These are runs of 6 systems, one row a step. Runs of the same system follow the same rule from any start.
fad, run 1:
[[ 18  13  13  -7  25   8  12 -13 -55   9 -30  44  24  -6  13 -61  -5   3]
 [ 10  11  -4   4 -30  27  49  -1  -4 -48  -5 -28 -15 -31   4 -16 -39 -40]
 [-21 -38 -36  14 -41  25 -28  34  14   5 -16   4 -35  41   8  20  -3 -19]
 [ -4  29   5 -25  35  29 -59 -26 -10  43 -26  32  -4  15  -8 -17  -5  -6]
 [  3  38  29   5  -4 -12   2 -37  27 -35   7 -17  29  -5 -27 -30 -52 -21]
 [ 23 -31   2 -15 -39 -36  -6  48  46 -20   0 -21 -22  30   5  -3 -15  12]
 [-17   4   7 -57  11  23  -7  14  25  68  -3  14  -6  -1  22  16  14  30]
 [-34   9  31   4  11  -3  26 -49   2  -4  25  27  65   4  24  -7  -7  -8]
 [ 46 -24  30  -8  -9 -30  21   9  -2 -68   5  11 -12  14  23   5  19 -25]
 [ 15   9  -8 -13  10  38  10  16  25  18  12  -8 -54  -7   0  67  29   0]
 [-34   9   4  51  34   5 -16 -25  -8  40  33  20  27  33 -15  27   2   6]]
bok, run 2 (11 x 18):
[[-31 -34 -57  36 -17  -4 -27  26 -29   0 -20 -23 -15  20 -18 -23 -14  25]
 [-34   4 -25  -8   4 -10 -41  -7 -47 -26 -16 -38  18 -16 -27 -42 -22   7]
 [-39  25 -43  20 -20  24 -27 -28  13 -22 -21 -12  37 -24 -34  -4 -14 -17]
 [  4   8 -53  12   0 -30 -48 -30  30   0 -35 -35  18  -3   6  15   5 -34]
 [-15  -8  -1 -18 -14 -49 -29 -46  34   4   0 -34  13 -52   0   6  27   3]
 [-29 -32 -21  27 -33 -30  11 -29  55 -15  14 -16  10  -5  -1  21  15  40]
 [-18 -39 -30 -14  -2 -46   6  12   4 -37   3 -42  17  24  31   9  12  39]
 [-61 -18  -9 -37   5   4   6  -6 -25 -30  13  -7  44  -6  15   3  25  42]
 [-41  -6 -33  31  18  16   1 -19 -26 -33   2  18  48  30  10  30  29   1]
 [ 10   1 -22   4  25 -19  -9  -8 -45 -39  -9  -6  33 -18  17  27  53 -36]
 [ -8   0 -18  17  -3  10   9 -17 -19   4   3   7   0 -68 -11  38  65  -2]]
fad, run 3 (11 x 18):
[[  0  -6  -5   6 -37 -32 -52 -17  21  -4 -34  23  29 -12 -23 -48  -1  -5]
 [ 17  -7  -2 -44 -10 -22  -4 -39  33  -2 -30 -32 -35 -26  19 -38 -21  24]
 [-66 -29   7 -42 -27   8  -9  -9  22 -14  25 -31  -5  -3  10   6  -9  29]
 [-22 -11  -8 -42  13   0 -21 -10   7 -38 -17  31  43  39  23   7  32  36]
 [ 21  34   3 -48  48  -7  10 -23  -1 -34  -2 -30  23  -2  34  30  12 -21]
 [ -7   0   1  11 -12 -25  -9  16  28 -22  35 -30  20  -9  -5  67  29 -38]
 [ 30 -10  -7  21  16 -41 -32  -6  17  32  -4  23  -1   1  -5  35  63  12]
 [ 13  16  27  14  38 -29  19 -46 -17  29  25 -17  -9 -50 -13   0  17  22]
 [-15 -30   5  45 -21 -25  42   9 -21 -37  36 -14  -2 -24 -26  -6  13  40]
 [ 10 -25 -43   3  13  11  24  37 -45  -1 -20   6 -26   1  11  -3  31  51]
 [-32  22 -33   4  28  47  20  -1 -63  16  -6 -17  16 -27   4   2  -5 -13]]
Defi, run 4, 11 rows:
[[ 38 -24  18  16   4 -11  35  -4 -26 -34   5 -12 -52  23  29 -17 -28 -23]
 [-25   5   1 -35 -14  57   2   6  -6 -57   4   3 -15 -24 -15  34  28  -1]
 [  9  32 -16  35  32  43   2 -12  13  36  -9  28 -24  30 -32   5 -17  37]
 [ 36 -14  31   8   5 -33 -14  37 -48 -27  14 -13 -40   7 -29 -30 -10   0]
 [  0  25  -1 -27 -27  36  28  24  -4 -20 -16  20  25 -65 -27 -15  18   9]
 [ 32  13 -17  20  16  25  25   6   5  77 -16  10 -39  -4  18   6 -11 -13]
 [ -1 -33  50  -5 -21  -7 -39   9 -37  -3  21  16 -39  -3  -2 -10  11 -49]
 [-19  24   3 -21 -23  51   4 -28  12 -22 -31  34  22 -14  -9 -44 -27  -5]
 [ 37  20 -23 -20  26  16  -4  22  11  20 -25 -34 -46  36  19   3 -42 -15]
 [  6  -6  33 -37 -13  -5 -59  41   5 -17  10  18  -9   4 -32  24  37  -8]
 [ 30  33  20  -3   7   3  13 -28  33  12 -25  54  30  -5 -16 -39  -7  31]]
Defi, run 5:
[[ 12  12 -17  15  35 -53  -4  24 -20   7   0 -14  61  24  -3 -12  -2  22]
 [ 18  -6 -22  18  -9 -54  18  21  -2 -14  -2 -17  56 -34  14  17  38 -21]
 [-11  -9 -24  31  -4 -20  14 -50  20  26   1  -6  22 -43  25  32  37 -20]
 [-43 -26   5  39  -7 -22  -3 -59   6  15  33 -32 -11   0  15   9 -20 -20]
 [-70 -31 -17  -1 -28  -2 -11 -20   1 -31  14 -38   7  13   1 -15 -30  19]
 [-43   0 -50 -19  20   4 -11  15  -6   8  -9 -37  27  27   6   1 -14  52]
 [ -5   1 -18   6  30 -44 -24  48 -24  25  11 -16  48  26  -5  15  17  18]
 [  9  -6 -13  29  -5 -53  -1   7 -13  -2  -7  15  72 -21   1  -7  36  -8]
 [  8   2 -26  28   1 -31  29 -44   6  11 -11 -24  30 -40  37   9  12 -37]
 [-41 -22 -13  25 -18 -12 -10 -39  22  10  24 -42 -10 -13  17  39   0 -40]
 [-69 -29 -16  11 -19  -3 -36 -47  21  -2  10 -18   0  18  -7  -8 -17  28]]
Maseb, run 6 (11 x 18):
[[ 40   6  33 -46  18  -4   7  56 -19 -22   2  26  -5  16  -9  -7  20  33]
 [-25  25  34 -18 -30  51  19  -1  13  26  19   9  -3 -42 -11  -7 -29 -34]
 [  3 -26 -25  33   2   9  -4  25  -9  40  -3  -2 -31  55  34  20 -16 -33]
 [  4 -19  21 -41  13  13  -8   9 -27 -39  12   8 -42  -5  -2  30  55  29]
 [-10  34  15  23  -3  39  -7 -40  -3 -19  11 -14 -28 -26 -45  -8 -39 -30]
 [ 41  14 -43   4  20  -9 -14  35  23  15 -25 -35 -24  47   6  16 -27  -4]
 [-27  -2  16 -70   0   7 -48  21   3   7   2   1  -4 -17 -19  10  32  37]
 [-24   9  27  19 -17  17 -30   0 -30  -5   8  10  13  10 -22 -38 -47 -57]
 [ 43 -11 -20 -17 -14   5  19  52  18 -30 -25   5  -5  39  38  15  -2 -30]
 [-44 -20   7 -50 -25  40 -13 -32  30  -1   0  13 -27 -17  12  15  19  21]
 [-28  -5  10  37  23   6 -19 -38 -23 -16  19  -8 -12  55  -5 -12 -46 -19]]
bok, run 7, 11 rows:
[[ 27  11   5  19  42 -36 -14  -9  -7  57 -11  20  28  39  26 -17 -10 -10]
 [  8  -8  58  -8 -33 -21  28  -9  -9  -8  18  22  22 -42  12 -37  -5 -41]
 [ 11 -24 -24  16 -36  45  39  -6  27  -4 -27  28 -46   5  27  -1  -2  -1]
 [  5 -14   7 -24  39  -2 -13  -4 -31  10  11 -46 -66  27  26   7 -21  -4]
 [-23  21  54 -27  -3  29 -23   8   2 -32  38   9 -10  -2 -55   5  -3  15]
 [ 37  44 -27  22  24  20  12  20  32  -9 -22  22  22  43 -25  14 -13  19]
 [ 24  29  13 -34  27 -28   1  28 -10  50  -2 -20  39 -15  28  -4 -12 -36]
 [-19 -16  38   3 -42  14  -3 -16  22  44   6  62  10 -22   7 -17  15 -16]
 [ 40 -29  -4  44  -2 -18  27 -30   4 -11 -17  14 -41  35  29 -26 -18  -2]
 [  4  -7  27 -47  -6   7  29  17 -23 -32  17 -47 -43 -26  17 -10 -25  -9]
 [-35   8  -4 -20  -4  69 -15  14  18   5   7  20 -32  27 -26  26  -5  30]]
Maseb, run 8:
[[-13  -9  10   9 -17  27  10 -36 -31  17   1  -2 -41 -68   0 -14   7 -31]
 [ 11 -13 -46  43  12 -20   5   2 -22 -10   2 -59 -31   7  10  28  -9 -28]
 [  5   2 -38 -14   2  -3 -30   9   1 -33 -21 -16 -16 -27 -37  20  49  48]
 [-18  30 -11 -10   5   1 -35 -29 -22   2 -24 -28  15 -33 -29 -50 -36  -7]
 [ 10  10 -37  -7  -1 -32 -17  46   7  -7 -21 -29  57  26  16   5 -15 -31]
 [-19 -24  -3 -40 -40  -1 -31   4  18  -9 -29  44  34 -16  13  -8  47   4]
 [-25 -24  21   4 -15  -9   3 -54 -17 -23  -2   8  14   8  38 -45 -30 -40]
 [ 12 -15 -15  20  -6 -21  38  -5  38 -58   8  -6  20  41  27  33   6   3]
 [-10   0   3  -4   0  14   7 -53  42  -2 -10  36  -5  -3 -14 -10  15  70]
 [ -5  23  26  14  47 -20  19 -34 -13  26  26 -14  21  24   3 -29 -48  19]
 [ 28  20  15  13  14 -18  28  52  24  16  25  22  44  12 -14  34  22  16]]
vunuv, run 9 (11 x 18):
[[ 30 -21   4  25 -45 -42  -6  22  12 -26 -25  31  30  10  -3 -44  -3 -15]
 [ -7 -20  45 -20 -20 -22  37 -31   1  22  21 -11 -10 -47  32 -31 -14 -10]
 [-52 -19  -6  14 -20  29 -23 -33  18  -3  27 -30 -47   5 -15  29 -16  -7]
 [ -8  -9   2  -4   7   9 -16  -9  25 -42  -6  38   4  59 -18  -9   3  62]
 [ 22  54  39 -40  36  15  42   7   1 -13  13   3  33  -5   0  -8 -24  10]
 [ 19  29 -42  -4 -13  33  15  23  35   7 -20 -33 -12 -18   6  41 -12 -44]
 [ 25 -38 -12  12 -13 -22 -10  27  25  26 -14  37  -6  40  37  26  38  -8]
 [ 12  -7  61  40   3 -28  24   8 -30   9  49  26  12  -8 -13  -6   7 -20]
 [  1  -5 -13  34 -27  16  30 -13 -10 -24   3 -24 -48 -56 -36 -14  -7  15]
 [-19 -25 -13 -38  15  33 -13 -11  -8  23 -15  10 -51  10  19   3  21  55]
 [-17  36  18  -3  47  35 -29  14 -37  13  13  26  20  44 -24   6 -15  -7]]
rore, run 10, 11 rows:
[[ 22  17  42 -15  16 -32 -30  -9 -27  37  10 -16  -4 -40  -2 -16   0 -52]
 [ -7  10  15   0 -26 -29 -34 -15  23  35 -12   1  25 -14 -19 -58 -42 -11]
 [ -4  -2   9 -42  -8  -8  10  16  18   4  -9 -27   5  32  31 -44 -66   4]
 [-49  -8  25 -50 -23  46  -4   2   1 -34  12   8   6  19  18  -5 -26 -18]
 [ -7  19   0 -11  -5  36  18 -17  43 -40 -10  48  44  32  11  19  10   5]
 [ 45   5  33 -13  16 -14  45   0  12 -49  17  18   7   5  23  35  36  -6]
 [ 14  -8  48  14 -18 -21  -5 -14  30  -4  37  16 -19 -36 -27  36  44 -10]
 [ 23   2  18  43   8 -45 -16   2  44  41  25  -2 -10  24 -31  15  -5  24]
 [ -3 -25  27  25   4 -25  -3  34 -33   4  37 -22 -37  33 -22 -23 -36  25]
 [-39 -12 -13  26 -31  49   6  24 -10   2   7   6 -32   6 -41 -21 -34  34]
 [  3  16 -46  15  12  59  31  44  -9   8 -19  10  -5  36   6  16 -17   7]]
vunuv, run 11, 11 rows:
[[ 49  33  13   9  -2 -43  -2  24  41  -3  -5 -18  29  11 -17 -14 -37 -26]
 [ 20 -24  11 -22 -51 -36  18  38  43  10   4 -30 -15 -32  19  -1  -5 -14]
 [-47 -48  19  15 -39   1  13  20  20  34  43   4 -15  12  16  18  -3   6]
 [-31 -27  17  41 -12  20  33  -2 -17 -49  35  17  -7  39 -14  -4 -17  25]
 [  4  17  11 -23   5  51  52 -24  -7 -59  -3  25  -7 -15  -1  -4   7  30]
 [ 13  42 -19 -18  42  57  17 -27  18  24 -16  11 -15  -1  15  41  10  -5]
 [ 54  25 -15  20  35  -3 -29  16  11  11 -18  14 -11  42  -7  39  18 -30]
 [ 66   7  23  15  -5 -43  -3  42  -4  16  -7  25   6 -22 -21 -13  26 -12]
 [ 10 -16   8  19 -24 -17  20  24 -20  58  11 -23 -37 -55  -5 -23 -10  -6]
 [-40 -52  -9  12 -24  16 -26  16 -38  14   8 -12 -58   8  -3 -13  -7  10]
 [-42 -14  17  -6  -3  33 -18  -7 -42 -20  -5  48   9  28 -14 -47  -9  29]]
rore, run 12:
[[-37 -21  12  29  -2   7   9   4 -27  79  30  17  -5 -22  -3  -1  11  15]
 [-14 -19 -40  73 -16  -9  22   5 -12  25  -5  -5  14  21  12 -19 -33 -20]
 [ 11 -44 -37   3 -31   5  -6  25 -27 -25 -37 -11 -45  15  26 -23  -8 -16]
 [ -9   8 -34 -21  10  53 -32 -38   3  -7 -36  -4 -50  -2   0  13   5  -5]
 [ 18  55 -27 -10  53   6 -29 -11 -15 -25 -23 -14  32   4 -16  20  10 -13]
 [ 25  18  21 -39  17 -27   0  10 -39  -7 -11   8  30 -53 -11 -28  35  12]
 [-10  13  14 -16 -10 -14  24 -21  22  61  10 -15  22 -66   9 -12  -4   1]
 [-23 -18   2  -1 -18 -40 -12  17  16  41  14 -23  40  19  39  -1 -27 -42]
 [-27 -53  13 -11 -30 -17 -19 -23  -3 -21 -11  23  -2  40  36 -44 -16   1]
 [-18  -4 -18  -9 -12  24  18 -46  40 -61  -9 -17 -18  20  10   4 -25  22]
 [ -2  12  -9 -37  15  13 -12  24  16 -59  10 -15   9  23  -9  60  32   9]]

Which system made each of these runs?
run 13:
[[ 13  15  67 -18  -7  25  20 -19   8  17  19  54  -1 -31   0  -1  16 -23]
 [ 17 -12  18  45  -7  10  50 -37  34 -27  20  25 -22  31  10  10 -15   3]]
 -> fad
run 14 (2 x 18):
[[ 26   1  11  20  -5  20  57 -17   5 -65  -3  24 -15  16  -7 -24 -20  27]
 [ 19  26  24 -51  16  50  33 -22  18   2  -2  13 -33 -27  20  25  15   2]]
 -> vunuv
run 15, 2 rows:
[[-12  11 -12 -35 -26  41 -18  61   0   8  -8 -26 -22   7  -7   2 -37 -33]
 [-21  16 -22   2 -19  25 -36   0  38  38 -29  35  42  27  -1 -10 -18 -21]]
 -> fad
run 16:
[[-23   0  15 -43 -27   7   2  22   2 -57  17 -13  17 -43 -27  12  26  23]
 [-18   8 -61  27  24  28   5   2  14  18 -16  12  19  31  -1  33  18  46]]
 -> bok
run 17:
[[ -8  33 -25 -11  31  42 -13 -28  20  60 -22  16   7   3  21  30   7 -21]
 [ 10  -5  29 -11  44 -34 -53 -21 -19  25  14   3  -8  22  17  27  32 -31]]
 -> Maseb
run 18:
[[ -5 -22  26 -50  14 -22  11 -12 -16 -22  22 -52 -42  -6  33  -5 -12  12]
 [-37  10 -10  43 -24  22  -7  13  25 -28  32 -13   9   6 -59  32 -10   8]]
 -> Maseb
run 19, 2 rows:
[[-40 -23 -17  23 -14 -21  -9  -9 -10 -30  -6  25  69  35  12 -20   4   5]
 [ -6  -8 -34  -8   2  -2  17 -31 -32 -47 -31  -3  43 -15  41 -14  19 -24]]
 -> bok
run 20 (2 x 18):
[[ 54  14   2  27  31 -44  38 -19  24  24   4   0  14 -13  20  25  27   3]
 [ 24  -8  10  15   6 -33  -4  24 -10   6  34 -40 -40 -34 -20  48  37  -8]]
 -> vunuv
run 21 (2 x 18):
[[-12  10 -31  12 -19  19  -4 -26  48  69 -25  17   8 -32   4   7   9   2]
 [  6 -39   9  32  -9 -67 -25 -26  12  24  12 -22 -18  22  23 -13 -13 -20]]
 -> bok
run 22 (2 x 18):
[[ 31  -5  24  20  -8 -33  27 -55  30 -59   0  18  15  -4  10  -8  11 -11]
 [ 13  -6  -2  20 -12 -32  35 -42  68   3   1 -12  -1  -1   6  -7 -19  40]]
 -> Maseb
run 23 (2 x 18):
[[ -9  43   7 -35  19  47   1  23  -2 -30  -8  16  30  36 -19 -12 -34  11]
 [ 13  27  31 -31   4  40  51  25 -15 -28   5  43  35 -13   6  -3  11  -4]]
 -> rore
run 24 (2 x 18):
[[-34 -13  60   0   5   2  -9 -53   6  -8  41  14 -21  18 -12 -14 -21  22]
 [-16  -7   0 -12 -15  19  43  22   3 -49   4 -13   1  31   3 -32 -51  40]]
 -> Defi
run 25, 2 rows:
[[  7  23  -2  51 -18 -14 -24  -6  41   4  17 -26  -2  -1 -47  17 -31 -40]
 [ 32 -13  10 -17   4 -27 -34  56  -7   6 -13  10 -18  48 -13 -30 -14  23]]
 -> rore
run 26:
[[-33 -16  -8  15  11 -40 -41 -14   5 -10  25 -19  40  23   8  45  30 -21]
 [ 45  13  16 -18  25 -48 -34 -10  -4 -12  -8   7  10 -28 -17  12  59   8]]
 -> fad
run 27, 2 rows:
[[-31 -13  10  37   1  21  13  -1 -14 -20  16  53  24  51 -17 -16  -7  41]
 [ 53  26   6 -22  42  14  31  26 -37 -27 -18   4 -10  29  15 -22 -22   0]]
 -> fad
run 28:
[[ -2  -5  20  -8   5 -13  14  -2 -17  11  21 -40  -6   6  44  -2 -44 -67]
 [-19 -30  -7  18 -63   4 -33 -10  33 -39  -6  16  -8  -8 -18  12  20 -32]]
 -> vunuv
run 29, 2 rows:
[[ 21  41  11  13   7   2  22 -39  57  -8  19 -29 -13 -27 -30  31 -14  -2]
 [  0 -34  14  18 -34 -18   8   4  42   7  27 -18 -60  -4 -19   7  -5  40]]
 -> Defi
run 30, 2 rows:
[[ -3  10 -27   2  37  -9  32 -15  11 -31  18 -46  15  19  28  57   9   1]
 [-21 -10  14 -44   3 -11 -22  29  -1 -10  23   1  27  -9  11  52  61  -1]]
 -> bok
run 31:
[[  5   5  -4 -41  18  -2  -5 -43  37  15   0 -38 -35 -22  31  45  21  -4]
 [ -9   5   0  20  13 -14 -50  15  34  20  24   6   9  39 -33  52  25  13]]
 -> vunuv
run 32:
[[-43  -1  -3 -25   7   5   1  29 -59 -24  10 -30  23  -9 -16 -32 -19  33]
 [ -1   8 -57 -15 -20  13  15  37  -5 -42 -42   0  50  -9   7  -8  10   2]]
 -> fad
run 33 (2 x 18):
[[-20   1  -8 -13 -19   9 -29 -24 -38   0 -26  -4  -2 -67 -17 -39  11 -16]
 [-21 -16 -45  18 -35   2 -10 -45  18 -46 -33 -21  -9 -19 -10 -27 -13  13]]
 -> fad
run 34 (2 x 18):
[[  1   1 -10 -40  17   2   0 -38  40  12  -6 -39 -32   9  52  35  -8 -16]
 [-31 -14  16  16   9 -19 -60 -22  20  -7  33  -3 -11  34 -34  33  17  23]]
 -> Maseb
run 35:
[[ 15 -24 -16 -30   3 -33 -34  56 -11   3 -25  -2  12  53  28 -15  -2  -2]
 [-27  14  29 -34  13  16  10 -42 -32   8  -4  24  31 -33   3 -47  -3  26]]
 -> bok
run 36, 2 rows:
[[-15 -27 -15 -30   1  -7   2  65  -4 -19  18 -23   2  28  16  46  29  21]
 [ -9   3  -5  17  28  -5  -7 -13 -12  11  -3  55  48  13  -6  13  53  37]]
 -> Defi
run 37 (2 x 18):
[[-38  -9 -15  26 -37  18  21 -23   7   5  -6 -18  -3 -14  -7 -50 -60   8]
 [-25 -27   6 -51  -4  18 -11 -30   9 -38 -10  -8 -33  38  42  -9 -19   5]]
 -> vunuv
run 38, 2 rows:
[[ 42  19 -26  55  28  12   0  -2  10  21 -23  41  -2  44  -7  17   9  -3]
 [ 56   1  15  21  18 -13  12   9 -55 -28  -1 -12 -47 -19 -12 -15   1 -25]]
 -> rore
run 39 (2 x 18):
[[ 12 -23 -11  13 -45   9  41  33  54  25  -4  30   0  -4  22  26  22   4]
 [  6 -30  32  38  12  -1  49   6 -18  15  45  15 -28  29  27  24   3  -4]]
 -> vunuv
run 40 (2 x 18):
[[-36  -4 -26 -18  -9 -14 -22  39  23   6   1 -36  23  31 -16 -11 -33  49]
 [  4 -11 -21 -28  19 -46 -14  43  -8  26 -11  -6  40  12  14  -5  26  47]]
 -> Defi
